Each scene shows the same named points in several views, each turned, perhaps mirrored, and shifted as a whole.
A view may leave some points out, and in a few views one point is out of place. Which views, in the order they come, and which point in each? Write none if none.

Scene 1 (7 views)
view 1:
  j_569 [ 53 -23 -30  39  19   3  20 -32]
  j_577 [ 65 -25 -13  33  19   3  -1 -37]
  j_703 [ 39 -18  -8  33  29  -8   8 -38]
  j_452 [ 22 -15  -7  31  28 -11   7 -39]
  j_519 [ 46 -21 -19  33  15  -1   9 -37]
  j_39 [ 47 -21 -32  34  27   1  -1 -41]
  j_19 [ 47 -27 -12  42  16   6   1 -24]
  j_747 [ 55 -18  -7  29  17  -8  22 -39]
  j_982 [ 47 -19 -15  31  25  -5   8 -40]
  j_681 [ 49 -25 -31  41  24   6   3 -31]
  j_483 [ 32 -18 -13  32  29  -5  -4 -39]
view 2:
  j_519 [ 29 -19 -44 -36 -46 -16 -31  66]
  j_681 [ 29 -33 -47 -34 -41  -2 -25  61]
  j_703 [ 25 -19 -43 -23 -41 -21 -45  61]
  j_747 [ 29  -9 -42 -38 -38 -18 -44  78]
  j_452 [ 28 -19 -39 -16 -53 -28 -47  56]
  j_19 [ 17 -25 -53 -28 -43 -14 -22  70]
  j_982 [ 28 -19 -43 -33 -39 -17 -40  62]
  j_39 [ 32 -30 -43 -38 -40  -7 -31  50]
  j_577 [ 19 -18 -51 -43 -28 -14 -29  65]
  j_569 [ 37 -26 -43 -38 -44  -1 -30  75]
view 3:
  j_577 [ 16 -33 -27 -18 -20 -18  15  14]
  j_681 [ 27 -41 -36 -10 -27  -9   6   0]
  j_39 [ 31 -46 -28  -5 -31 -14  12   6]
  j_452 [ 32 -28 -33  13 -28 -21  38  -4]
  j_19 [ 21 -25 -42 -12 -23 -20  12  -2]
  j_519 [ 25 -29 -27  -1 -20 -14  14   2]
  j_703 [ 25 -32 -32   2 -24 -15  34   3]
  j_747 [ 16 -24 -21  -1 -10  -6  26   8]
  j_483 [ 32 -35 -34   2 -33 -25  30   2]
  j_982 [ 24 -34 -27  -1 -22 -13  25   6]
view 4:
  j_452 [-10  14  14  32 -14 -20 -19  -3]
  j_747 [-13  30   2  25 -11 -15 -22 -10]
  j_483 [ -8   8   6  26 -22  -1  -4   7]
  j_681 [-22  19 -15  29 -12  10 -11   6]
  j_39 [-23  22  -6  32 -18   8  -2   5]
  j_577 [ -7  32 -11  19 -12   4  -7  -7]
  j_19 [ -4  14 -15  23  -7   6 -17   2]
  j_703 [-12  14   6  21 -21  -8 -14   3]
  j_982 [-15  22   2  26 -17  -5 -11  -1]
  j_519 [-12  20  -4  33 -10  -3 -13  -2]
view 5:
  j_483 [ -1 -13 -20   1   2 -12  -4  20]
  j_519 [-17 -13 -24  -3 -11 -14 -12  11]
  j_982 [ -9 -16 -28  -3  -6 -18 -10  10]
  j_19 [-18  -2 -23  -4  -3   1 -15   7]
  j_39 [-13 -10 -33  -4  -7 -16 -16  28]
  j_703 [  0 -15 -25   0  -2 -16  -6   7]
  j_747 [-15 -20 -28  -4 -12 -23 -11  -7]
  j_681 [-15  -3 -35  -4 -11  -7 -21  21]
  j_577 [-25 -12 -32 -11   5 -14 -18   7]
  j_452 [  7 -16 -15   6  -6 -14   2  12]
view 6:
  j_703 [ -8 -32  -3  31 -21 -27   0  31]
  j_747 [-11 -24   2  20 -26 -13 -14  31]
  j_483 [ -8 -39  -6  35 -26 -37   4  30]
  j_519 [-10 -28  -3  21 -33 -32 -12  31]
  j_982 [ -8 -30   3  27 -28 -28  -5  32]
  j_577 [-18 -27   5  19 -43 -26  -1  42]
  j_569 [ -6 -14   4  14 -31 -38 -17  35]
  j_681 [ -8 -21   2  19 -36 -48  -5  39]
  j_39 [ -6 -31  10  26 -36 -46  -5  35]
view 7:
  j_681 [-19 -19  13  22 -10   5  -7 -20]
  j_747 [-28 -13   5  -1 -13  26   0  -1]
  j_703 [-21 -20   0   5 -15   5  -1  -7]
  j_569 [-23  -9  12  21  -6  27  -3 -17]
  j_982 [-20 -14   3   9 -11  12   4  -7]
  j_483 [-14 -20   4  12 -13  -6   4  -8]
  j_519 [-21 -12  14  13 -10  15   3  -6]
  j_39 [-11 -10   4  25  -6  10  10 -13]
  j_452 [-21 -32   6   2 -14  -5   1 -11]
  j_577 [-18   5   4  16 -15  16   3   4]
Views that do not fit: view 4, view 7
  view 4 moved: j_452
  view 7 moved: j_681

Scene 2 (7 views)
view 1:
  j_513 [-12 -31  -9]
  j_671 [-29  18 -11]
  j_895 [-15 -33 -17]
  j_141 [-14 -41 -31]
  j_143 [-31  -9  -5]
view 2:
  j_801 [ 5 44 19]
  j_746 [-22  47 -22]
  j_671 [-2 29 11]
  j_895 [-8 80 -1]
  j_143 [-9 50 -6]
  j_141 [ 4 91 -1]
view 3:
  j_671 [ -4 -64  -7]
  j_895 [-26 -18 -23]
  j_801 [  3 -51 -20]
  j_746 [-41 -46   4]
  j_141 [-18  -4 -24]
  j_143 [-23 -44  -7]
  j_513 [-31 -24 -27]
view 4:
  j_801 [-26  24 -41]
  j_141 [ 9 12 -5]
  j_513 [-12  22   1]
  j_143 [-34  10 -16]
  j_746 [-46   3  -1]
view 5:
  j_671 [-2 15  2]
  j_143 [14 -7 -5]
  j_801 [-14   1   5]
  j_746 [ 33  -4 -13]
  j_895 [  6 -36  -8]
  j_141 [  2 -49   2]
  j_513 [  6 -32 -16]
view 6:
  j_895 [19 49 -6]
  j_141 [16 33 -8]
  j_801 [ 46  40 -18]
  j_671 [67 72 -8]
  j_746 [35 77 20]
  j_143 [43 66  4]
view 7:
  j_513 [80 12  1]
  j_671 [ 40 -11  25]
  j_746 [73 13 39]
  j_141 [ 94  -5 -10]
  j_143 [65  1 24]
  j_895 [84  5 -1]
  j_801 [ 46 -15   8]
Views that do not fit: view 6
  view 6 moved: j_801
